[[116 121 131]
 [114 120 133]
 [106 119 138]
 [106 120 138]
 [128 125 121]
 [119 122 126]]
->
[[131 121 116]
 [133 120 114]
 [138 119 106]
 [138 120 106]
 [121 125 128]
 [126 122 119]]

[[115 137 116 119 122]
 [122 123 121 123 124]
 [ 99 152 107 110 111]
 [125 123 126 127 127]
 [138 124 109 115 150]
 [135 119 118 111 110]
 [121 124 126 126 118]
 [124 125 126 126 121]
 [125 128 126 129 133]
 [125 121 117 116 127]]
->
[[122 119 116 137 115]
 [124 123 121 123 122]
 [111 110 107 152  99]
 [127 127 126 123 125]
 [150 115 109 124 138]
 [110 111 118 119 135]
 [118 126 126 124 121]
 [121 126 126 125 124]
 [133 129 126 128 125]
 [127 116 117 121 125]]

[[142 116 120 122 116 111 125 123]
 [132 116 121 121 156 152 123 123]
 [107 129 151 117 139 131 152 130]]
->
[[123 125 111 116 122 120 116 142]
 [123 123 152 156 121 121 116 132]
 [130 152 131 139 117 151 129 107]]

[[120 125 119 119 118 124 136 111 130 118 118]
 [118 131 118 111 124 132 126 117 145 128 140]
 [145 146 147 124 129 155 124 136 129 150 152]
 [137 130 136 130 115 133 146 117 122 125 116]
 [108 126 106 115 127 117 124 114 145 114 128]
 [140 126 140 136 117 132 145 125 119 129 116]
 [125 111 123 145 141 105 128 145 119 120 109]
 [127 112 126 149 132 106 134 139 120 118 107]]
->
[[118 118 130 111 136 124 118 119 119 125 120]
 [140 128 145 117 126 132 124 111 118 131 118]
 [152 150 129 136 124 155 129 124 147 146 145]
 [116 125 122 117 146 133 115 130 136 130 137]
 [128 114 145 114 124 117 127 115 106 126 108]
 [116 129 119 125 145 132 117 136 140 126 140]
 [109 120 119 145 128 105 141 145 123 111 125]
 [107 118 120 139 134 106 132 149 126 112 127]]

[[157 122 155 150 112 149 101 152 128 118 149 114]
 [120 149 132 142 118 142 131 115 120 148 142 148]
 [138 123 136 134 120 134 116 135 127 122 133 120]]
->
[[114 149 118 128 152 101 149 112 150 155 122 157]
 [148 142 148 120 115 131 142 118 142 132 149 120]
 [120 133 122 127 135 116 134 120 134 136 123 138]]

[[110 148 136 108 131 147 122 122]
 [152 139 131 121 139 122 140 109]
 [137 141 122 106 139 134 134 127]
 [118 143 134 115 129 140 124 122]
 [138 122 140 152 122 115 131 111]]
->
[[122 122 147 131 108 136 148 110]
 [109 140 122 139 121 131 139 152]
 [127 134 134 139 106 122 141 137]
 [122 124 140 129 115 134 143 118]
 [111 131 115 122 152 140 122 138]]

[[127 133 126 127 137 138 129]
 [122 131 130 131 125 130 132]
 [125 125 133 129 113 129 130]
 [135 138 120 122 133 103 130]
 [124 129 138 117 121 133 130]
 [131 129 117 119 125 145 131]
 [146 128 121 117 125 134 121]]
->
[[129 138 137 127 126 133 127]
 [132 130 125 131 130 131 122]
 [130 129 113 129 133 125 125]
 [130 103 133 122 120 138 135]
 [130 133 121 117 138 129 124]
 [131 145 125 119 117 129 131]
 [121 134 125 117 121 128 146]]
---
[[134 141 115 121 127 134 114 112 145 131 143 128 134 112 124 120]
 [156 130 121 135 144 123 125 142 131 110 136 127 109 124 150 137]
 [125 130 127 155 151 137 125 132 116 125 100 113 140 123 121 102]]
->
[[125 130 127 155 151 137 125 132 116 125 100 113 140 123 121 102]
 [156 130 121 135 144 123 125 142 131 110 136 127 109 124 150 137]
 [134 141 115 121 127 134 114 112 145 131 143 128 134 112 124 120]]

[[130 135 106 132 124 113 158 128 121 133 125 127 139]
 [125 115 133 125 118 146 114 150 114 129 140 128 119]
 [128 123 115 129 117 129 142 144 112 132 135 127 130]
 [132 139 125 132 137 110 143 107 141 127 118 128 137]]
->
[[132 139 125 132 137 110 143 107 141 127 118 128 137]
 [128 123 115 129 117 129 142 144 112 132 135 127 130]
 [125 115 133 125 118 146 114 150 114 129 140 128 119]
 [130 135 106 132 124 113 158 128 121 133 125 127 139]]

[[137 135 122 137 123 117 118 122 142]
 [116 155  99 115  98 112 111 100 125]]
->
[[116 155  99 115  98 112 111 100 125]
 [137 135 122 137 123 117 118 122 142]]

[[136 135 128 134 132 135 128]
 [135 125 128 137 128 133 134]
 [131 131 123 142 132 138 122]
 [126 125 130 124 131 125 128]
 [104 120 139 102 119 103 123]
 [132 126 126 132 130 133 129]
 [132 138 122 131 133 131 126]
 [138 121 121 153 128 140 129]
 [133 136 124 131 125 129 132]
 [145 127 115 135 131 139 136]
 [137 136 120 134 136 136 128]
 [131 134 128 129 130 129 129]]
->
[[131 134 128 129 130 129 129]
 [137 136 120 134 136 136 128]
 [145 127 115 135 131 139 136]
 [133 136 124 131 125 129 132]
 [138 121 121 153 128 140 129]
 [132 138 122 131 133 131 126]
 [132 126 126 132 130 133 129]
 [104 120 139 102 119 103 123]
 [126 125 130 124 131 125 128]
 [131 131 123 142 132 138 122]
 [135 125 128 137 128 133 134]
 [136 135 128 134 132 135 128]]

[[112 149 125 131 148 131 130 124 137 124 133]
 [141 128 126 118 147 128 114 111 131 130 142]
 [129 142 128 128 148 136 122 121 136 127 136]]
->
[[129 142 128 128 148 136 122 121 136 127 136]
 [141 128 126 118 147 128 114 111 131 130 142]
 [112 149 125 131 148 131 130 124 137 124 133]]

[[126 124 125 126 124 124 126 127]
 [119 139 147 118 110 147 135 110]
 [117 140 150 116 108 150 137 107]
 [132 110 126 128 110 117 134 138]
 [133 129 126 136 144 130 102 107]
 [116 145 155 114 106 155 139 105]
 [126 128 127 126 126 128 126 125]]
->
[[126 128 127 126 126 128 126 125]
 [116 145 155 114 106 155 139 105]
 [133 129 126 136 144 130 102 107]
 [132 110 126 128 110 117 134 138]
 [117 140 150 116 108 150 137 107]
 [119 139 147 118 110 147 135 110]
 [126 124 125 126 124 124 126 127]]

[[117 125 140 146 134 131 130 125 133 123 118 139 137 124]
 [115 144 129 139 126 128 121 118 121 137 137 118 138 125]
 [129 130 136 139 121 146 136 118 126 127 146 134 129 125]
 [128 136 116 131 138 143 125 122 127 125 121 136 111 135]
 [136 124 150 128 125 112 137 117 128 118 100 143 133 121]]
->
[[136 124 150 128 125 112 137 117 128 118 100 143 133 121]
 [128 136 116 131 138 143 125 122 127 125 121 136 111 135]
 [129 130 136 139 121 146 136 118 126 127 146 134 129 125]
 [115 144 129 139 126 128 121 118 121 137 137 118 138 125]
 [117 125 140 146 134 131 130 125 133 123 118 139 137 124]]

[[146 130 120 115 140 125 110 127 136 147 126 126]
 [150 121 145 140 102 111 155 130 142 100 114 129]]
->
[[150 121 145 140 102 111 155 130 142 100 114 129]
 [146 130 120 115 140 125 110 127 136 147 126 126]]

[[127 116 115 126 134 111]
 [127 123 142 125 132 138]
 [131 128 101 129 131 115]
 [134 154 117 124 135 115]
 [131 148 110 130 138 117]
 [123 121 142 128 135 131]
 [135 109 130 123 132 127]]
->
[[135 109 130 123 132 127]
 [123 121 142 128 135 131]
 [131 148 110 130 138 117]
 [134 154 117 124 135 115]
 [131 128 101 129 131 115]
 [127 123 142 125 132 138]
 [127 116 115 126 134 111]]
